In the rows, zero is written as 128.
Where one turn sends some rows of the set: a few examples, then the rows asked:
Bebo: [114 138 106  85 102 110 126 113 114 128 108 144 144]
Goziv: [111 131  93 112  97 144 165 129 150 115 153 122 176]
dunat: [100 109 105 106 123 135 176 136 127 101 115 129 115]
redam: [106 160 128 123 118 144 115 144 148  95 102 140 168]
ran: [ 93 154 127 164 123 125 135 117 121 121 119 130 154]
miz: [122 115 116 146  88 155 115 129 173 126 142 148 139]
guron: [120 153 127 144 134 148 168 119 164 150 129 122 118]
gubat: [134 140 120  98  75 107 123 141 143 117 129 124 134]
kunet: [121 159 144 110  79 145 135 115 128 144 134 131 136]
Sabut: [110 112 128 110  93 119 123 149 132 163 118 138 129]
meso: [121 150 117  93 129 146 164 129 124  90 103 147 133]
bam: [ 86 106 118 156 125 143 157 130 151 135 149 137 141]
buse: [105 140  87 146 132 142 133 128 127 101 157 142 133]
nobas: [ 94 136 127 107 124 122 148 144 179 109 112 127 169]
Suf: [127 106 124 131 134 134 149 132 124 150  97 150 110]
kisa: [129 135 112 130 113  95 149 156 121 145 135 113 147]
paf: [134 123  82 132 128 139 154 142 121 116 149 161 159]
pimor: [108 163 119 138 125 135 132 126 164 124 127 161 181]
vake: [125 139 110 144  94 141 103 155 138 101 121 148 144]
Muvag: [101 148 117 132 145 131 122 147 149 116  93 165 149]
rar: [117 131 108  95  83 136 147 128 142 101 146 102 131]
gumap: [133 147 111 130 141 139 128 167 150 109 109 116 123]
tival: [102 136 111 168 116 142 142 110 161 131 141 140 163]
kofu: [134 133 101 100 131 163 148 121 129 142 134 160 113]
Sinuk: [130 113  90 112  90 167 154 119 156 136 135 134 123]
Nodu: [115  96  89 103 108 131 168 124 145 108 143 124 144]
Rana: [100 136 136 126 131 146 189 128 156 125 101 127 143]
Tes: [127 143 133 137 115 130 145 119 139 172 121 151 112]
Luv: [143 122 138 123 105 129 142 115 129 142 127 126  98]
sanuv: [106 120  83 128 108 130 165 126 171 139 132 165 156]
fatak: [ 96 129 110 138  92 136 161 112 160  92 146 142 129]
gusi: [133 166 118 103 100 132 111 118 148 102 123 130 159]
lop: [147 147 113 118  91 115 108 131 152 149 121 130 149]
Sem: [108 112 130 118 135 135 129 130 145  95  84 126 133]
Zem: [157 152 128 114 151 152 149 149 151 120 125 139 137]
bilu: [118 115 106  84 131 111 159 127 120 122 133 138 161]
Vilo: [132 148 120 108 138 153 144 110 152 125  88 141 169]
bigi: [117 123 126 157 120 139 142 135 156 170 132 154 152]
tavam: [113 122 120  97 150 155 163 135 127 129  98 148 126]
Budod: [137 120 118 109 102 112 144 161 172 111 130 119 155]
vidu: [112 138 140 137 110 121 130 107 110 134 103 160 135]
boki: [126 158 136 127 127 110 147 124 125 141 161 118 136]

kunet goes to Vilo
kofu goes to bilu
And these:
lop goes to Muvag
pimor goes to bigi
nobas goes to miz
buse goes to boki
gubat goes to redam

Where one turn sends some rows of the set: a few examples, then the rows asked:
Nuri: [115 122  69 106 109 142 143 127 113 145  84 134 103 129 116 133 122 131
 161 119 128 124 157 130 152 161 126  83 109 149 124 142 130 125]
ditu: [111 131 127 147 140 126 130 127 129 106 140 137 126 139 130 166 120 172
 137  88 124  93 112 135 129  87 120 119 138 133 110 100 154 116]
lirag: [104 154 163 138 122 125 130 105 136 109 141 131 148 121 130 148 140 162
 140 101 128 105  90 129 148  96 119 113 133 130 136 103 162 135]
sotin: [ 99 138  91 126 106 122 142 114  88 145 135 125  94 107 153 118 125 117
 134 123 127 136 122 116 150 153 181 100 102 141 118 112 122 126]
vimob: [104 118 113 135 101 129 189 145 127 114 147 155 124 102 142 123 127 188
 145 128 160 119 105 127 127 124 158 122 147 138 122 135 139 141]
sorul: [132 118 112 104 138 122 110 134  96 127 114 145 143 134 113 121 142  67
 132 104 140 126 144 139 146 132 143 119 142 131 122 114 155 133]
Pev: [113 135 140 131 140 126 131 105 137 121 137 135 166 119 138 151 135 167
 158 102 142 116  81 122 150 100 112 110 135 127 134  91 161 128]
zit: [105 140 106 157 144 159 116 100 133 156 147 105 138 134 130 120  98 121
 135 135 130 111 133 141 169 150 162 117 101 150 103 147 155 112]
zozeg: [ 99 129 103 119 105 137 117 132 122 124 133 119 106  93 132 105 131  86
 166 121 139 134 133 136 152 152 143  79 147 138 140 154 159 145]
roka: [136 112 121 114 137 131 124  92 121 117 145 110 112 127 120 142 135 152
 154 183 162 122  94 150 132  89 160  93 140 148 137 135 141 131]
lapop: [114 120 124 134 137 125 138 111 154 108 124 134 146 140 120 167 151 165
 171 114 136  99 108 159 129 110 115 117 151 120 121 109 156 119]
Dumut: [133 143 127 103 123 142 120  99 116 116 108 119 102 136 137 154 127 164
 114 165 147 133  97 132 137  81 142 102 122 161 137 129 138 138]
dob: [121 121 126 140 132 124 141 127 133 130 142 140 140 139 125 161 120 171
 149  85 143  93 102 126 136  83 124 122 126 134 112  93 135 115]
vora: [101 141 121 134 106 132 183 145 136 133 130 137 138 123 138 134 133 198
 137 147 141 112 108 140 140 136 154  97 125 129 108 145 143 149]
vusu: [128 142 105 123 140 131 121 105  94 129 102 147 148 143  87 122 123  97
 126 102 143 128 147 145 158 141 148  93 104 146 121 108 157 121]
beze: [116 126 104 110 112 176 122 101 139 129 102 136 129 129 145 122 127 112
 136 104 134 138 139 132 143 147 142 169 126 159 120 144 128 113]
mezik: [111 137  99 142 132 166 136  78 122 139 117 130 135 129 108 115  94 146
 138 125 126 116 147 130 166 155 139 123  96 164 121 137 156 102]
Rodi: [123 144 104 132 149 127 111 113 100 134 115 134 145 147 105 128 126  85
 122 109 144 128 138 156 157 141 163  91 110 138 110 109 160 126]
gepe: [ 96 125 109 139 123 133 138  97 129 153 139 119 106 119 153 116 127 106
 139 152 138 113 134 117 159 153 149 171 137 137 131 116 158 117]
deted: [114 136 105 133 139 100 134 110  91 139 115 141 121 139 111 127 137  82
 123 133 148 115 145 136 158 144 151 120 126 129 131  85 172 128]
zilez: [ 99 136  90 115  86 139 142 106 125 131 102 137 104  96 135 114 141 103
 164 114 162 152 127 126 149 161 148 104 124 150 147 124 141 136]
duvob: [122 112 120 110 125 173 105 128 137 133 132 120 140 124 136 110 119  98
 147 106 122 120 142 134 148 137 138 146 138 149 111 171 140 121]
boru: [121 124 108 124 143 102 132 116  85 139 120 143 128 131  93 117 127  86
 136 128 140 108 150 129 161 140 137 109 130 130 135  95 174 128]
dav: [110 114  89 113 124 126 135 121  74 127 139 132 104  94 129 105 107 129
 152 121 107 126 142 109 152 151 146  78 120 141 128 133 144 124]
gik: [146 121 130  95 134 141 113 112 115 131 123 113 122 134 125 142 117 158
 134 166 148 123  97 125 144  73 134  88 124 158 134 143 136 142]
tofa: [133 120 107 121 129 137 120 115 131 115 125 118  81 138 135 157 124 144
 131 162 177 123 105 143 126  71 146 113 150 158 135 130 146 132]
riluk: [101 117 117 136 111 130 177 156 123 107 155 148 123  98 142 122 124 184
 145 129 147 114 110 134 126 122 154 112 158 132 121 147 152 143]
barur: [142 112 116 110 114 136 128 115 122 117 124 125  89 132 107 143 116 148
 143 152 173 112 117 127 130  64 130 109 139 170 146 139 141 134]
Latez: [130 129 109 103 127 125 120 119  96 123  96 155 133 139 114 125 146  75
 124 100 143 134 145 138 143 136 145 133 133 140 129 102 149 128]
tunog: [104 138  87 123 107 134 126 147 125 155 111 109  92 137 135 136 131 105
 144 128 127 117 148 148 148 156 156  81 113 136 101 151 131 139]
dupot: [107 138 112 123 103 153 170 157 148 120 119 154 142 112 144 129 118 186
 141 116 165 131 103 128 140 122 128 102 140 146 124 152 153 152]
gefa: [136 124 130 112 114 133 136  76 113 103 127 121 101 126 103 141 138 164
 142 173 156 121 107 144 129  89 153 103 128 161 149 132 138 127]
Zal: [102 146 124 135 102 149 162 163 151 121 128 142 134 113 147 130 123 176
 131 116 160 124 103 135 139 119 138 100 146 143 116 159 155 157]
gaf: [107 107 115 126 127 138 137 101 113 142 141 127 116 107 120 100 115 117
 155 144 122 100 151 107 162 148 122 155 144 141 144 134 169 116]
vaba: [104 131 115 125 117 136 180 147 132 126 131 141 142 119 134 133 124 207
 142 148 134 112 113 137 142 139 137  90 134 129 112 152 151 145]
pipem: [114 129 148 136 112 121 145 113 158 121 132 133 145 141 108 159 156 158
 168 106 141  88 109 157 131 101 123 123 134 125 125 109 143 126]

sotin goes to zilez
Latez goes to vusu
And these:
beze goes to mezik
Pev goes to lapop
Dumut goes to gefa
riluk goes to Zal

Where one turn sends some rows of the set: a few examples, then the rows asked:
mafo: [123 107 141  86 175 155 102 117 161 153 136 131 133 116 114 145  99]
Raf: [ 97 111 155 116 116 128 163 158 107 116 137 144 120 130 117 144 128]
felor: [ 96 106 151 117 118 117 168 134 115 121 150 138 123 119 120 145 125]
ner: [137 126 138  97 122 136 121 139 106 143 124 147 153 125 118 210  98]
Fula: [131 125 104 100 155 158 116 168 161 165 131 126 124 114 127 155 122]
Kefa: [162 136 148 115 153 155 151 129 150 110 136 135 116 112 110 182 110]
bebag: [138 132 155 102  88 168 128 149 144 137 126 133 121 107 115 111 113]
fen: [ 92  99 141 115 121 139 173 149 121 117 136 140 126 118 118 147 121]
teb: [164 145 158 117 149 154 142 146 139 106 131 140 112 124 107 181 115]
poz: [137 124 137  97 123 136 123 134 107 145 125 145 154 123 118 210  96]
pulem: [141 133 123 105 149 112 109 132 150 174 161 118 119 112 129 151 126]
Kan: [167 144 162 119 148 138 143 126 140 111 144 136 111 119 109 180 113]
Gasig: [138 126 140  97 122 132 121 135 106 144 127 147 153 125 118 210  97]
fuso: [ 87 131 155  91 134 122 117 156 119 140 123 123 173 106 130 127 111]
fomo: [139 126 150 102  89 160 133 130 150 141 136 127 124  98 116 112 110]
sibup: [143 136 163 103  85 150 124 136 139 140 138 131 118 107 115 109 115]
vuvo: [141 151 135 104 145 128  95 179 132 163 138 133 112 136 123 148 136]
tefe: [ 87 130 155  92 135 119 117 151 120 142 124 122 173 105 132 128 110]
lifo: [134 130 171  91 165 123  83 122 135 153 146 136 123 136 112 139 111]
dusu: [126 125 157  88 169 164  88 160 141 143 118 145 125 142 108 143 109]
Zetu: [ 86 129 152  91 135 124 118 154 121 141 122 122 175 104 132 127 108]

Zetu goes to fuso
Kan goes to Kefa
And these:
Raf goes to felor
fomo goes to bebag
ner goes to Gasig
vuvo goes to pulem
lifo goes to mafo

Where one turn sends some rows of the set: a few examples, then the rows asked:
vate: [110 135 129 104 127 170 110  87 108 116  58  98 157  94 158 140 144 153
 110 128 140 144  87 162 132 129 107 117 178 111 105 129 136 123 114 182
 140 151 123 150 109 102 124 130 109 135  88 147  86  98 115  86]
feriz: [132 138 114 106 110 144 154  95 139 136  94 153 160 117 158 128 109 123
 107 127  87 155 110 147 125 145  54 156 135  97  97 154 152 119 145 137
 126 143 116 117 128 104 132 146 117 144 141 159 139 108 114 110]
kod: [112 120 124 132 175 133  82 133 146  99 121 141 126 120 163 152 144 162
 108 125 118 102 118 125  84 131 105  86 159 124 132 101  95 117 156 148
 127 143  84 117 141 124 126 142  97 168 131 153  87 139 123 140]
nok: [140 143 106 120 128 152 130 103 150 141 123 169 169 115 173 135 123 120
 129 127 101 161 120 149 139 134  77 146 145  95 100 154 160 121 136 134
 129 145 117 126 120 112 136 130 114 148 133 167 140 125 121 106]
kazi: [109 146 119 126 171 127 118 122 120  81 133 133 139 123 145 125  97 127
 120 125  77 126 110 130 106 149  96 115 139 138 114 143 114 133 182 153
 115 145  97 114 142 116 111 204 117 160 109 143  95 125 106 131]
Vunod: [121 118 134 102 104 140 120  96 105 130  78 108 160 100 171 127 143 163
 133 107 144 139  95 162 115 127  95 114 195 137  75 136 141 138 123 163
 127 172 133 144 123 110 135 107 124 120 112 146  97 115  91 109]
Guv: [106 119 138 123 156 101 109 129 129  53 128 138 131  98 177 134 122 164
 101 104  93  84 112 122  97 149 103  98 150 136 122 125 118 133 158 143
 122 157 110 116 156 132 111 153 117 174 134 143  88 140 102 152]
Liki: [110 119 135 122 150 107 105 137 122  54 130 138 122 110 179 134 127 178
 104 107  95  79 116 126 103 136 105 102 156 134 120 116 112 122 158 145
 125 160 112 110 151 122 113 148 117 173 140 146  91 142  98 152]
zurud: [143 151 108 102 161 145 130  91 141  99  96 147  94 139 142 125 146 147
  95 140  89 102 112 164 112 134  92 114 129 117 132 152 158 119 112 124
 157 160  81 104 171 132 147 131 118 119 118 176 114 106 110 142]
Gonu: [147 163 110 106 153 135 128  91 142  96  97 138  99 142 140 119 137 148
 101 135  98 105 105 171 119 142  96 103 117 122 137 160 166 118 119 136
 152 162  80  97 170 131 141 141 130 129 102 166 104 109  99 142]
pudin: [ 85 139 116 128 187 153 100 108 134  93 121 133 139 125 145 145 128 139
  93 139  92 119 103 129  97 146 118 101 156 119 148 117 110 130 161 158
 126 137  91 125 149 132 111 183  88 168 112 158  88 124 143 128]
rek: [109 125 111 129 157 114 111 127 127  77 145 137 140 122 169 128 103 151
 128 117  80 105 114 122  92 143 104 120 151 152 106 153 116 143 185 141
 113 159 113 105 142 128 108 173 116 154 135 146 103 134  98 146]
Sume: [ 85 142 126 117 163 128 126 111 113  50 127 129 136 114 154 129 110 150
  86 123  71 100  99 130 116 155 114 114 152 124 138 129 124 133 161 158
 127 152 113 121 159 126  98 193 108 174 119 150  91 126 118 138]
Mube: [137 143  95 114 104 142 116  94 153 128 107 172 169 128 177 117 126 145
 128 109 122 148 105 157 124 142  80 137 142 105 105 172 183 147 144 147
 124 149  96 107 134 109 140 121 130 143 110 157 128 134 106 119]
gumu: [146 143 111 111 162 141 120  90 149  95 109 145 103 141 156 129 145 154
 108 143  88 101 118 165 122 130 102 118 134 131 135 166 157 116 111 122
 156 166  95 101 163 146 138 119 117 118 122 180 119 109 111 147]
Tugoz: [140 143 103 111 123 153 121  95 161 116 117 173 172 117 172 129 122 129
 132 128 107 161 114 158 143 138  74 147 152  99 112 165 171 135 128 138
 137 148 101 125 121 112 136 126 122 139 123 168 140 123 114 111]
Gabif: [113 128 134  94 102 141 143  90  93 108  75  97 159  99 166 124 126 158
 126 114 123 141  89 165 129 133  94 123 190 133  79 140 144 135 125 167
 129 175 141 147 123 105 121 127 130 121 117 147 103 105  87 103]
Kura: [102 132 130 101 110 158 124  83  95  93  63  88 158  98 173 131 129 168
 109 122 124 129  84 162 141 133 116 128 175 124 100 151 147 127 123 184
 136 162 144 141 112 107 109 132 121 135  96 144  92  99 105  93]
funu: [ 91 144 118 126 180 158  98 114 129  94 118 130 133 139 140 144 128 148
  94 144  97 119 104 134 107 139 117 104 158 117 148 111 101 116 161 166
 130 138  89 118 144 121 110 188  89 171 110 158  87 123 138 128]
Kenu: [141 157 111 115 142 148 138 137 105 130  98 138 117  98 136 137 123 153
 120 135 108 103 110 153 139 113 121 115 140 104 132 118 130  58 123 149
 153 193 118 119 140 107 143 130  99 167 122 153  79 100 112 142]
Taz: [107 117 127 134 179 126  84 126 150  97 122 141 134 109 168 151 140 153
 107 119 113 102 116 122  79 141 107  84 155 131 133 113 103 130 157 143
 122 142  88 120 147 137 123 143  98 167 127 151  86 139 128 141]
Rular: [107 140 126  98 122 164 137  84  93 121  80  99 163 107 159 130 132 144
 127 127 122 158  90 168 139 129 106 122 191 123  88 134 144 134 121 172
 132 165 133 157 118 104 124 138 121 120 107 155 105 103 106  88]
levu: [117 102 139 105 142 137  98 112 119  79  82 119 117  79 180 151 168 178
  91 106 131  98  97 139 115 131 107  94 183 108 122 109 132 115 114 154
 139 146 121 143 132 111 121  95 109 134 118 133  87 122 114 123]
dalem: [100 113 137 104 122 137 113  97 105  52  97 108 130  93 180 137 146 188
  88 112 108  93  84 148 139 140 126 119 190 120 130 140 145 119 121 166
 139 162 151 132 136 122  93 118 111 140 112 134  92 117 108 129]
Patur: [135 146 124 117 135 145 137 128 100 137  82 121 116 112 142 134 112 158
 117 135 103 102 112 153 134 114 118 121 124 123 132 138 123  55 137 155
 140 190 126 102 136 114 137 134 102 163 116 148  80  92 119 145]
pafi: [135 131 119  98 115 148 140  90 150 113  88 159 160 115 163 125 113 126
 114 127  92 155 114 153 132 143  50 158 142 103 106 163 158 130 134 136
 132 143 101 117 126 107 137 137 123 133 131 163 143 106 115 115]
muvud: [113 121 100 128 171 128  98 134 139  97 147 159 138 115 158 136 127 144
 125 118  93 109 118 116  75 134  97 116 173 134 102 128 111 148 172 129
 123 153  97 119 147 124 127 159  96 151 141 155 101 138 107 145]
lopak: [115 130 125 106 126 163 114  90 105 142  81 111 164 107 165 134 148 149
 135 119 142 156  96 165 124 122 108 112 196 128  85 130 141 138 121 167
 129 161 126 155 118 109 137 116 115 118 101 154  99 114 110  94]
Sen: [113 142 108 124 184 141 104 129 132 101 136 154 137 117 134 133 123 118
 117 126  90 128 114 123  89 142  92 113 160 121 111 116 109 140 171 142
 124 140  82 127 146 112 130 190  98 156 115 150  93 127 116 130]
ninet: [142 144 102 125 104 136 118 105 147 147 125 174 172 123 176 118 128 138
 130 104 119 146 111 150 127 140  84 138 142 105  94 164 176 134 145 142
 119 151 118 109 134 112 140 123 121 156 116 153 124 139 108 121]
fepu: [108 125 131 112 155 159  96  96 125 107  68  99 123  99 158 158 159 162
  91 128 139 126  85 151 113 140 114  80 165 102 143 111 125 108 125 176
 135 132 101 140 123 109 114 124 105 137  93 132  79 109 128 103]
Bif: [129 152  87 118 134 153 135 135  97 134 106 144 119 110 150 134 130 171
 118 128 108  92 105 149 129 108 139 118 148 107 127 125 145  75 130 147
 150 199 124 113 148 109 141 117  94 162 131 158  80 111 116 146]
fil: [123 142 100 120 127 149 134 125  93 142  90 128 118 123 156 130 119 178
 116 129 102  90 106 147 124 109 137 123 132 124 128 145 137  70 144 153
 138 194 131  96 145 117 134 120  99 157 125 152  83 104 123 150]
lese: [133 138 109 110  87 130 141  98 136 142  96 158 162 126 162 112 113 141
 108 105 107 140 102 147 111 150  62 147 133 106  90 165 167 132 155 145
 117 150 116  99 142 105 135 140 124 153 123 144 124 123 101 125]
konag: [119 119 125 104 121 158 103  99 117 116  66 112 154  83 172 143 159 166
 115 116 150 128  93 153 115 124 103 111 192 112  93 121 137 130 109 167
 145 158 124 152 112 103 133 100 109 132 109 148  88 108 104  97]
tiv: [111 116 124 101 103 146 117  96 102  92  71 104 155  85 187 135 143 182
 114 110 134 113  89 154 126 125 111 124 188 125  88 141 147 135 117 168
 140 170 145 142 116 108 119 101 119 132 118 146  94 110  94 105]
kovi: [150 156 114 116 153 131 119  91 151  92 111 138 106 145 154 122 135 155
 114 138  97 103 111 172 128 138 107 108 123 135 139 174 164 115 117 134
 151 170  95  94 162 146 134 129 128 128 106 169 110 112 100 147]
dumal: [ 89 143 128 117 154 132 123 117 106  48 126 125 129 129 155 126 111 163
  89 126  74  96 103 135 127 145 117 121 155 126 136 127 118 120 163 164
 128 155 115 110 154 119  96 193 110 176 118 151  92 127 114 141]
gimo: [ 91 135 127 110 134 159 112  82 113  79  84  90 137 113 158 145 136 172
  86 135 117 121  72 159 138 149 133 106 173 114 151 143 140 111 131 188
 136 149 130 129 128 120  86 149 105 143  89 133  85 105 122 110]
dunol: [131 132 111 100  96 138 134  89 142 124  79 159 157 126 167 113 116 142
 109 109 108 143 105 152 113 147  54 148 132 109  99 170 169 142 149 144
 120 144  96 101 138 103 140 132 131 136 118 151 131 118 108 123]

Patur goes to fil
Sume goes to Guv
And these:
Gonu goes to kovi
fepu goes to gimo
Kura goes to tiv
Gabif goes to Vunod
kazi goes to rek
nok goes to feriz
dunol goes to Mube
funu goes to dumal

